[[-40 -35  35   9  42 -61  11  22  44 -13 -36  32]
 [ 36 -27 -37  49  53 -31  35 -12 -17  -9 -46 -30]
 [-36 -21  34 -27  14 -38  -1   8  80 -14  -6  49]
 [ 67  22 -53  20  37  23  44   9 -28  29  -5 -21]
 [-13  37  16  -6 -45  48 -29  22 -70  27  36 -16]
 [-20  -4  11 -43 -58  13 -39 -46  51 -32  32  13]
 [-31 -16  29 -37   1 -28  -6  -2  87 -17   3  48]
 [ 11  48   0  -3 -19  51  -2  39 -67  44  33 -11]]
->
[[ 11 -31 -20 -13  67 -36  36 -40]
 [ 48 -16  -4  37  22 -21 -27 -35]
 [  0  29  11  16 -53  34 -37  35]
 [ -3 -37 -43  -6  20 -27  49   9]
 [-19   1 -58 -45  37  14  53  42]
 [ 51 -28  13  48  23 -38 -31 -61]
 [ -2  -6 -39 -29  44  -1  35  11]
 [ 39  -2 -46  22   9   8 -12  22]
 [-67  87  51 -70 -28  80 -17  44]
 [ 44 -17 -32  27  29 -14  -9 -13]
 [ 33   3  32  36  -5  -6 -46 -36]
 [-11  48  13 -16 -21  49 -30  32]]

[[ -15  -21    7]
 [ -72  -98  -26]
 [   4   17 -112]
 [ -92  -82   97]
 [ -44  -37   65]
 [ -25  -19    5]
 [  54   37  -28]
 [  17  -11  -33]]
->
[[  17   54  -25  -44  -92    4  -72  -15]
 [ -11   37  -19  -37  -82   17  -98  -21]
 [ -33  -28    5   65   97 -112  -26    7]]

[[   8    7   11    5   -2   14   -4    4    5]
 [   8    7   11    5   -2   14   -4    4    5]
 [  10    8   12    6   -2   16   -5    4    6]
 [ -61  -51  -79  -37   14 -103   30  -26  -36]
 [   8    6   10    5   -2   13   -4    3    5]
 [   8    7   10    5   -2   13   -4    3    5]
 [ -45  -38  -59  -28   10  -77   23  -19  -27]
 [ -63  -53  -81  -39   14 -106   31  -27  -37]
 [ -63  -53  -81  -39   14 -106   31  -27  -37]
 [  10    8   13    6   -2   17   -5    4    6]]
->
[[  10  -63  -63  -45    8    8  -61   10    8    8]
 [   8  -53  -53  -38    7    6  -51    8    7    7]
 [  13  -81  -81  -59   10   10  -79   12   11   11]
 [   6  -39  -39  -28    5    5  -37    6    5    5]
 [  -2   14   14   10   -2   -2   14   -2   -2   -2]
 [  17 -106 -106  -77   13   13 -103   16   14   14]
 [  -5   31   31   23   -4   -4   30   -5   -4   -4]
 [   4  -27  -27  -19    3    3  -26    4    4    4]
 [   6  -37  -37  -27    5    5  -36    6    5    5]]

[[-23  -7 -31 -20]
 [  4 -70 -21 -13]
 [-34  85   8  10]
 [-12 -41  -6   7]
 [-14 100  24  10]
 [ 62 -34  44 -44]
 [  6 -49 -45  -2]
 [ 41 -81 -39 -23]
 [ 49 -83 -23  -8]]
->
[[ 49  41   6  62 -14 -12 -34   4 -23]
 [-83 -81 -49 -34 100 -41  85 -70  -7]
 [-23 -39 -45  44  24  -6   8 -21 -31]
 [ -8 -23  -2 -44  10   7  10 -13 -20]]

[[ 35 -81 -54]
 [ -4  54  92]
 [ 31  39   4]
 [ 23 -79  33]
 [ 51  56  31]
 [-32  25 -53]
 [ 21  52  23]]
->
[[ 21 -32  51  23  31  -4  35]
 [ 52  25  56 -79  39  54 -81]
 [ 23 -53  31  33   4  92 -54]]

[[ -9   1 -10 -13 -14  -2 -13 -16   2  -6  -6 -16  -2 -12 -16]
 [-13   7   1 -13  -2   6 -12 -13   8  -4  -8 -13   1  -6 -13]
 [-23   4 -11 -23 -19  -2 -26 -26   5 -15 -14 -27  -5 -23 -27]
 [ 93 -32 -22  65   8 -57  60  79 -48  52  70  90  17  68  85]
 [ -7  -9   9   5   8   6   7   2  -7 -11 -12   0 -14  -6   1]]
->
[[ -7  93 -23 -13  -9]
 [ -9 -32   4   7   1]
 [  9 -22 -11   1 -10]
 [  5  65 -23 -13 -13]
 [  8   8 -19  -2 -14]
 [  6 -57  -2   6  -2]
 [  7  60 -26 -12 -13]
 [  2  79 -26 -13 -16]
 [ -7 -48   5   8   2]
 [-11  52 -15  -4  -6]
 [-12  70 -14  -8  -6]
 [  0  90 -27 -13 -16]
 [-14  17  -5   1  -2]
 [ -6  68 -23  -6 -12]
 [  1  85 -27 -13 -16]]
---
[[ 73   0 -30 -95 -87]
 [ -9 -10   9   0  10]]
->
[-87   0]

[[-25   7 -32  49   2]
 [ 81  -2 -40  39  -1]
 [ 53  -4  55  47  -4]
 [-95  -3  15  70   0]]
->
[ 2 39 55 -3]

[[-68  26 -35]
 [  1  17 -79]
 [ 41  -2 -71]
 [ 26  60  49]
 [ 23  -7 -78]]
->
[-35  17  41]

[[ -13   38]
 [-106   34]
 [ 106   81]]
->
[  38 -106]

[[ -49   42  -50]
 [   2    3 -107]
 [  20  -77  -64]]
->
[-50   3  20]

[[ 28 -55  18]
 [-69  22 -45]
 [-21 -98  75]]
->
[ 18  22 -21]
